One vector is turned by the same rotation once a step. Each row is the vector after some number of steps, and that number follows the row.
The counts run from 0 to 135.
[152 116 116 142 122 118 144 149 180 133 125 128 117 101 108 108 128 161
 125 106 178 214 113  96 115 140 133  97 111 170 155 151 117 134  97 160
 160 148  94 104 125 101 120  88 114 148 157 179  86 148 143  94 123 145
 133 142 111  93 142 109 125 149 157] => 123
[140 118 147 187  60 160 131 148 119 153 122 147 136  92 129  79 139 146
 160 125 173 125 128 182 138 108 143 106 149 159 152 107 131  91  89 107
 132 136 122 114 147 121  90 148 139 134 153 164  88 122 136  72  93 133
 132 126 113 133 127 161 139 106 176] => 106
[ 99  78 142 150  92 119  94 151 144 138 133 116  87  88  84  90 137 121
 185 161 145 191  92 138 142  88 150 114 125 131 141 143 133 132 132 133
 167 133 112 133 135  81 153 111 156 145 123 131 140 131 172  76 129 102
 147 155 136 127 119 115 126 110 181] => 90
[115 110 161 133  74 147 131 138 104 151 127 144 115 114 137 108  94 175
 184 141 190 184 135 111 142 137 163 102 151 141 155 156 100 132 136 107
 130 128 122 113 124 100  92  98  92 128 149 187  96 148 153 113 118 162
 112 149 104 126 115 139 178 127 164] => 21
[123 117 135 172  72 125 140 154 153 163 111 168 163  98 101 112 150 163
 131 159 171 125 150 111 134 121 149  89 133 167 123 118 141 120  89 147
 144 141  92 100 134 133  70 120 120 141 135 178  81  97 126 107 127 153
 138 160 101 126 105 108 122 133 182] => 113
[128 127 147 146  89 151  93 142 148 121 118 124 151  76 119  93 139 149
 154 113 137 146 137 149 131 104 156 123 172 184 157 141  93  87 104 145
 139 112 142 107 120 125  94 127 157 100 161 190  87  90 113 114 128 132
 169 165 120 133 167 149 144 157 159] => 69
[131 132 137 152 100 160 115 153 158 146 105 107 175  75 108 123 154 144
 158 138 140 168 121 112 119 123 133 143 167 149 153 124  99  82 108 154
 136 113 138  70 125 104  95 111 156  80 140 171  89 122 131 118 145 178
 125 161  94 177 140 140 134 138 146] => 72
[112 110 169 135  72 150 125 137  95 145 122 134 109 117 139  92 102 180
 181 125 179 177 138 130 139 117 163  94 140 140 149 154 111 125 133 108
 129 121 115 124 124 111  98  99  89 123 165 188 101 140 152 104 118 144
 138 156 127 117 124 141 183 131 166] => 22
[123 118 159 163  79 148 124 173 159 149  81 130 116 101 101 138 184  98
 172 145 138 189 112 102 113 108 129 110 127 138 141 139 139  89 100 159
 136 128 148 128 119  77 128 122 156 147 111 141  92 170 138 129 119 127
 130 125 121 133  99  87 130 149 179] => 45
[143  87 150 133 139 129 100 168 160 146 102 113 113 125 112  86 146 159
 141 116 177 206 133 103  90  77 123 105 106 134 146 130 108 107 115 178
 164 121 134 107 135  91 109  95 134 153 118 176 130 172 130 107 108 129
 139 134 136 123 113 129 135 100 152] => 129
[110  90 133 138 115 104 104 166 160 137 140 122 135 100 100 113 134 121
 179 169 167 211  89 122 144 120 170 106 126 134 162 155 141 159 135 157
 176 121 113 115 138  99 139 108 148 134 122 133 133 114 155  69 137 130
 128 165 122 129  85 136 134 115 162] => 88
[107 122 165 127  97 124 124 145 129 166  99 109 155 114  97  91 125 176
 154 100 177 157 143  93 110  90 127 115 157 151 150 122 123 134 137 114
 174  95 107 100 122  94  72  93 101  92 137 188 114 138 140 110 111 172
 133 138 109 132 138 149 175 126 129] => 27
[114 122 156 129  99 135 133 124 133 153 100 112 166 125  95  82 124 187
 151 102 178 170 139  87 108  98 121 125 153 142 143 118 125 114 126 107
 179 111 114  87 120  97  81 104  99 108 158 202 113 144 154 114 110 167
 124 147 116 132 132 147 174 112 133] => 26
[ 98 119 141 143 100 159 116 149 151 150 145 148 119  52 120  83 101 137
 163 137 133 122 119 117 133 120 148 126 185 187 154 126  99 118 107 118
 157 138 139 101 118  88  98 110 152  95 128 200  90 113 135 134 124 167
 132 136  88 139 156 141 130 130 156] => 66
[125 110 130 149  82 123 131 147 168 141 112 136  77  91  90 105 149 158
 124 121 153 170 128 107 116 108 124  92  99 155 130 137 128 114  97 153
 145 146  75 119 126  89 122  74 105 135 150 167  86 147 148  86 129 130
 160 148 115 110 156  96 111 150 181] => 121
[105 125 174 113 105 142 116 160 147 143  98 138 163 113 127  85 141 160
 143  98 162 174 119 133 122  99 154  90 149 165 145 115 149 130  98 120
 189 129 147 108 145 127  64 116  94 122 116 183  98  98 115 118  97 153
 147 183 130 137 122 136 139 110 171] => 31
[108 110 135 134 104 113 123 145 187 154 142 150 126  97  99 103  97 131
 192 144 182 140 145  90 137 121 162 120 152 139 164 137 132 132 151 142
 183 113 166 110 114 103  95 114 138 117 125 195 126 135 146 100 106 150
 136 107 120 104  85 149 173 106 128] => 57
[131 100 156 140 149 144 113 190 137 150 124 152 132 118 140  86  84 132
 166 117 183 187 106 151 104 107 132  96 117 146 170 137 130 137 108 149
 169 145 147 130 138  84 109 102 148 142 109 162 103 165 143  91 104 152
 106  96 113 134 110 148 142 106 153] => 133
[ 97  84 142 144 107 113  97 165 151 138 134 121 110  94  87 106 129 124
 188 162 156 202  90 132 144  95 165 106 123 128 142 155 134 150 143 152
 169 121 111 130 139  99 148 105 151 126 126 128 144 123 163  67 135 108
 146 166 135 132  99 128 135 109 174] => 89
[120  89 141 167  91 120 123 162 108 148 151 124  95  66 106  79 123 142
 175 121 152 176  93 137 136 119 150 121 154 185 178 172 106 148 132 114
 158 124 140 129 130  90 136 145 174 152 144 169 139 142 158 105 102 132
 125 118  95 117 127 150 141 126 157] => 96
[105  86 125 146  89 125 108 133 152 132 131 124  92  82  77  77 138 127
 175 155 144 190  91 120 134  82 139 117 131 132 140 131 129 120 123 133
 175 140 115 118 131  73 146 124 147 172 125 148 141 153 180  85 118 102
 141 149 128 122 133 116 123  98 177] => 91
[119 107 109 132 109  84 118 163 195 124 110 112 159 108  74 119 151 123
 174 154 165 162 119 119 146 102 152 109 112 153 170 140 142 125 113 149
 170 129  88 122 130  99 103 117 146 163 131 128 111 125 152  73 127 126
 170 128 123 105 140 103 147 126 170] => 85
[121 128 141 144  88 149 102 179 154 159  90  97 144  67 116 129 164 136
 164 146 145 136 127 133 119 103 147 119 150 163 152 124  97  82 109 153
 103 109 101  98 138 101  78  89 143  87 124 149  85 137 122 104 141 171
 156 153 101 161 150 134 136 139 166] => 74
[102 110 151 138 102 119 107 163 169 153 147 146 108 101 111 104  94 131
 198 140 178 129 148 114 148 117 171 112 156 147 166 146 132 135 151 141
 177 111 171 126 124 113  93 107 139 110 122 186 127 118 137  91 106 148
 152 118 119 104  87 152 170 113 135] => 58
[120  97 134 154  93  98 110 148 143 155 150 125 100  70  96  83 109 136
 169 128 165 178  90 122 138 113 142 116 155 179 167 174 100 154 149 120
 157 107 129 135 134  81 129 132 166 139 147 151 139 146 156  86 102 121
 128 107 106 105 137 155 142 130 155] => 95
[141 103 147 130 141 117 100 165 170 149 104 116 110 115 106  86 128 150
 143 106 192 193 127 121  89  80 109 104 105 138 152 132 109 106 132 176
 155 112 145 120 140  83  97  88 130 153 117 167 126 174 130  86 105 129
 141 111 135 116 136 140 142 115 152] => 130
[147  99 116 183 112 142 117 132 167 161 123 162 166  97 112  87 105 118
 150 176 157 164 127  88 147 122 106 103 147 146 131 152 104 124 107 140
 162 150 115 110 113  89 111 129 134 180 134 144  82 125 138  90 101 122
 121  92 132  98 116 112 157 144 192] => 10
[ 91 104 155 144  84 157 108 150 140 135 146 155  90  92 107  87 100 136
 203 124 146 131 142 144 153 104 171 119 153 130 162 132 145 103 118 127
 192 135 182 118 129 110 114 123 139 129 129 191 109 105 151 100 104 134
 166 149 122 124 112 140 147 106 156] => 60
[110  99 111 138 124  92 122 158 176 137 137 126 151  99  94 121 129 119
 186 165 164 206  96 116 137 131 167 112 121 143 174 156 145 154 122 148
 191 132 119 109 135 106 122 118 150 159 122 132 123 116 161  74 132 138
 136 149 109 125  96 131 132 112 169] => 87
[101 119 166 120 109 135 131 175 124 152  91 133 149 109 120  85 136 164
 149  97 157 154 128 137 121 102 153  95 141 171 163 119 145 130  93 106
 186 131 132 114 143 113  63 111 103 136 109 183  97 115 124 128 100 168
 154 159 109 136 133 130 139 112 169] => 30
[134 119 144 144  81 139 128 164 189 149  85 138 122 100 113 126 173 100
 163 158 158 198 111  89 112 113 133 106 123 138 141 136 127  82 107 158
 126 131 150 124 120  81 115 124 142 159 114 152  91 176 133 128 116 124
 121 125 137 117  97  92 148 133 177] => 46
[146 129 142 138  81 128 133 152 205 143  86 137 125 107 121 136 162  99
 168 156 176 199 115  93 111 114 143  92 123 140 147 142 126  94 127 152
 124 113 150 134 120  85 110 122 126 150 124 147  93 173 133  96 115 114
 124 112 146 100  96 105 156 139 165] => 47
[128  94 182 159 132 167  82 180 117 145 121 146 137 124 141  70  99 137
 164 128 176 166 120 165  98  77 141  95 125 147 141 137 131 125 118 160
 164 132 136 144 129  93 119 114 159 124 132 164 121 139 143  82 102 118
 122 111 144 121 107 136 159 108 167] => 135
[129 109 130 154  63 120 124 111 138 157 111 147 110 117  89 116 105 161
 190 139 180 168 146 104 138 107 119 119 138 111 137 153  95  92 155 130
 138 104 137 111 123  79  86 114 102 161 149 161  98 155 161  93 127 143
 147 124 117 133 155 120 167 158 170] => 18
[103 119 144 136  94 160  95 107 181 140 145 150 118  78  95  73  90 138
 167 133 152 138 131 111 135  89 140 140 178 134 125 119 107  85 134 128
 176 115 155 103 121  92 105 116 138  82 143 193 114 108 141  87 125 130
 139 143 138 138 150 157 149 114 150] => 63
[143  98 117 183  99 151 106 137 151 165 118 148 141  94 108  81 123 112
 156 171 151 151 132 109 144 104 101 110 138 138 126 140 109 110  99 138
 164 162 110 117 119  84 121 120 137 186 128 138  83 138 139  85  93 120
 129  86 134 112 119 105 154 136 203] => 9
[121  87 142 196  80 150 107 147  84 157 119 149 128 120 108 110 112 145
 194 157 155 178 139 110 157 127 130 119 148 121 134 166 116 118 117 144
 165 135 134 116 107  98 138 130 144 165 145 156 100 121 150 113 113 133
 141 137 103 136 100 107 155 165 187] => 14
[123 101 105 137 121  85 126 162 189 124 124 120 158 103  80 122 143 118
 179 150 166 189 104 126 140 123 159 109 119 152 182 148 146 142 115 146
 190 132 111 111 135  98 115 117 149 168 119 128 118 124 157  71 126 132
 155 135 113 117 123 116 137 124 166] => 86
[130 116 162 172  68 137 122 163 123 184 124 141 133  77 133  91 126 152
 157 148 187 132 121 164 130 107 151 105 151 160 143 118 101 110 132 121
 106 113 130 107 152 110  71 131 141 123 133 159 105 136 123  83  98 149
 116 119 113 141 107 170 145 100 161] => 104
[122  80 144 184  77 155 112 134  99 151 116 151 125 120 104 110 127 153
 185 164 163 189 144  91 147 119 128 118 145 119 123 161 111 112 126 139
 157 137 141 105 107 100 131 134 134 178 138 176 103 131 151 126 122 128
 134 159 120 135  99 103 159 151 188] => 15
[123 144 159 150  99 134 123 162 172 142  72 145 156  91 119 107 160 109
 131 107 143 172  95 122 118  94 126  82 146 197 144 140 143 123  84 135
 160 125 120 140 124  98 109 129 146 130 134 151  74 117 124 106 100 120
 147 125 137 107 152  92 128 164 189] => 39
[119 118 148 137  88 159 136 120 117 134 105 120 151 132  93  77 129 179
 160  94 168 173 142 101 116 101 125 128 154 137 154 116 128  98 114  99
 185 132 119  91 117  99  98 116  98 127 165 202 105 145 165 118 102 159
 132 152 110 131 140 139 172 111 142] => 25
[118  95 163 156  76 152 105 149 161 135 108 121 103 119 104 102 135 119
 186 142 171 152 147 102 132  92 152 119 131 121 142 130 141  91 132 147
 152 129 132 136 104  96 144 116 144 113 155 177 128 160 163  90 101 101
 142 122 148  87  79 118 192 116 140] => 53
[140 122 141 190  74 151 130 122 140 172 122 138 187 107  97  91 134 154
 140 145 187 130 139 131 128 112 120 124 154 145 114  98 131  99 116 139
 152 111  98  91 133 116  91 129 139  84 165 163  99 100 144  64 111 148
 110 134 113 148 108 148 144 125 149] => 109
[141 130 132 151 102 142 110 161 171 125 100  85 190 106 110 136 147 120
 164 141 161 175 105 151 131 125 155 118 130 147 172 124 132  97 100 149
 138 125  78 106 129 113 125  95 147  82 167 127  85 124 152  47 133 138
 144 147 122 130 131 140 161 138 154] => 79
[138 107 148 155 129 114 121 181 146 140 125 110 112 113 110 115 131 166
 142  89 177 225 117 117 118 129 134 105 108 157 157 174 116 146 120 177
 165 118 113 118 132 102 136  82 135 110 160 177 109 143 143  81 118 138
 148 147 112 107 117 133 141 159 142] => 125
[151  98 121 179 108 131 110 131 159 166 127 159 169 109 121 102  96 127
 156 171 177 171 128  92 147 125 121 105 152 147 132 170 100 144 126 155
 159 131 117 111 109  94 117 131 137 159 145 147  93 117 140  75 107 132
 119  98 134 102 108 127 166 163 188] => 11
[148  96 134 139 115 138 123 190 158 182  99  87 143  83 121  70 177 135
 141 127 127 158 140 100  82 102 137  93 126 167 143 133 105 138 108 158
 163 149 104 105 147 120  90 120 142 149 121 148 111 146 120 107  82 145
 134 112 122 121  97 134 130  98 184] => 0
[125  96 174 146 151 158 100 187 125 148 125 146 137 119 152  79  91 131
 167 128 184 185 109 149  97  95 147  97 119 150 154 140 132 142 109 152
 165 137 143 131 135  91 116 105 152 127 122 168 120 143 139  92 106 141
 110 107 132 123  99 143 153 100 164] => 134
[137 121 146 157  87 145 147 161 164 135 119 130 112 116 123 135 125  91
 201 127 173 189 105 123 138 148 155 114 136 131 174 151 153 111 113 132
 155 141 148 131 115  90 146 112 145 123 143 149  86 163 166  81 105 126
 120 100 108  98  86 124 170 141 144] => 50
[106 120 152 135  93 160 105 156 154 141 135 151 139  46 136  92 114 145
 153 141 137 132 126 120 128 119 165 115 179 197 151 139  94 120  98 128
 137 133 133 104 115 110  94 112 147  94 143 208  91 102 117 136 128 156
 136 151 108 125 143 142 138 129 161] => 67
[129 132 131 151  90 162 110 136 148 118 122 115 158  83 100 101 145 142
 159 101 131 158 128 143 129 118 142 143 173 167 163 135  99  77 100 144
 156 118 148  87 126 115 105 132 163 101 165 179  84  98 123 111 127 145
 165 169 107 155 178 143 136 154 156] => 70
[139 132 169 159 104 138 114 164 167 150  89 133 171 108 116 141 158 109
 150 128 159 217  92  96 111 121 125 106 150 158 138 161 141 123 113 165
 163  96 143 126 113 102 133 129 165  92 141 143  96 123 124 103 121 129
 112 139 129 138  95 111 136 176 162] => 42
[116 110 147 161  74 140 131 144 156 161 121 140  98  94  95 119 142 168
 136 146 164 194 117  88 117 122 127 100 115 133 105 131 126 125 113 171
 141 137  74 103 131 102 126  66 113  93 138 165  90 125 149  80 147 147
 122 175 112 132 108 100 108 143 173] => 119
[121  85 144 173  88 133 117 158 100 147 147 127 108  77 116  64 133 155
 167 125 158 186 102 136 126 111 157 121 157 180 167 160 108 132 121 119
 156 129 152 117 131 104 132 155 174 163 147 178 143 141 144 122  99 121
 121 138 105 124 105 152 142 110 156] => 97
[119 117 132 158 109 139 118 169 151 129 102  84 175 109  95 135 155 114
 175 141 152 172 102 144 138 126 147 126 128 143 174 123 146 106  93 145
 151 135  68 104 125 102 138  90 150  86 155 116  95 129 169  63 133 143
 142 143 104 140 131 131 157 135 157] => 80
[117 121 166 169  83 143 113 178 153 162  78 120 121  99  94 142 182  99
 174 132 142 186 109 113 114 112 127 111 125 139 142 146 140  97 110 167
 145 106 135 133 116  83 142 119 165 116 118 133  92 152 136 113 124 127
 134 126 119 139 103  88 132 172 171] => 44
[ 99 127 145 138  97 152  99 122 175 148 142 141 108  68  90  81  92 137
 174 129 146 124 122 119 133  97 132 141 180 150 137 121 107  98 146 120
 174 107 149  98 124  82 105 104 141  80 137 182 103 116 143  92 122 147
 142 127 115 140 174 152 142 123 148] => 64
[117 120 152 142  91 163  93 153 149 132 132 144 135  63 132  89 125 154
 152 131 144 140 134 132 130 102 167 117 177 197 156 145  93 109 106 141
 134 123 134 110 124 118  90 126 154  90 152 196  94  95 115 127 125 140
 157 161 129 129 151 145 144 141 165] => 68
[114 147 176 136 113 147 109 140 159 150  91 125 164 115 105  92 131 142
 148  86 154 175  96 146 115  88 117 107 150 144 140 108 151 113 107 122
 203 106 135 114 143 109  93 110 100  86 128 152  91  95 133  70 106 141
 150 162 141 150 153 138 130 134 167] => 33
[114 111 130 185  60 131 141 157 137 172 115 159 149  91  93 103 153 156
 138 150 166 104 148 116 135 115 135 104 131 166 128 104 149 119  87 136
 145 143  83 100 125 118  82 112 135 130 129 167  82 105 140 105 122 164
 136 136  84 133 103 106 120 133 176] => 112
[122 113 137 168  79 145 141 140 152 160 127 148 123 105 100 118 132 156
 139 139 160 192 113 105 128 139 133 107 120 123 114 126 141 125 102 161
 168 136  91  87 135 106 124  85 117 100 136 159  76 116 155  81 150 160
 120 182 100 149 106 109  98 143 171] => 118
[130  89 151 188 106 164  90 163 140 183 105 123 128 101 118  86 131 107
 162 172 145 154 122 124 137  88 106 104 134 122 110 137 105 118 122 159
 156 138 101 119 136  97 132 109 142 132 117 120 103 125 128  64  94 116
 134 112 142 130  91 125 143 132 202] => 7
[130  81 148 168  80 136 108 144 111 139 139 124 124  80 114  65 147 161
 164 135 159 191 112 132 119 102 160 121 161 168 149 151  99 117 130 129
 141 110 161 116 134 109 123 160 169 155 147 184 154 130 135 116  95 116
 125 150 127 125  96 156 143  99 153] => 98
[151 111 136 140 129 111 137 158 168 137 121 123 119 104 110 107 124 163
 129 107 187 229 110  98 110 138 133  96 115 166 161 162 111 148 111 173
 159 125 101 110 125 102 125  83 123 124 167 179  99 139 136  83 120 140
 137 148 117  95 123 133 142 153 148] => 124
[112 137 180 145 101 137 108 171 174 159  83 138 148  83 126 106 151 115
 127 120 142 162  93 115 114  84 127  81 144 191 128 126 135 121  86 130
 150 111 106 145 125  92 104 106 125 104 125 150  88 115 116 114 112 120
 146 124 144 110 145  98 133 159 190] => 38
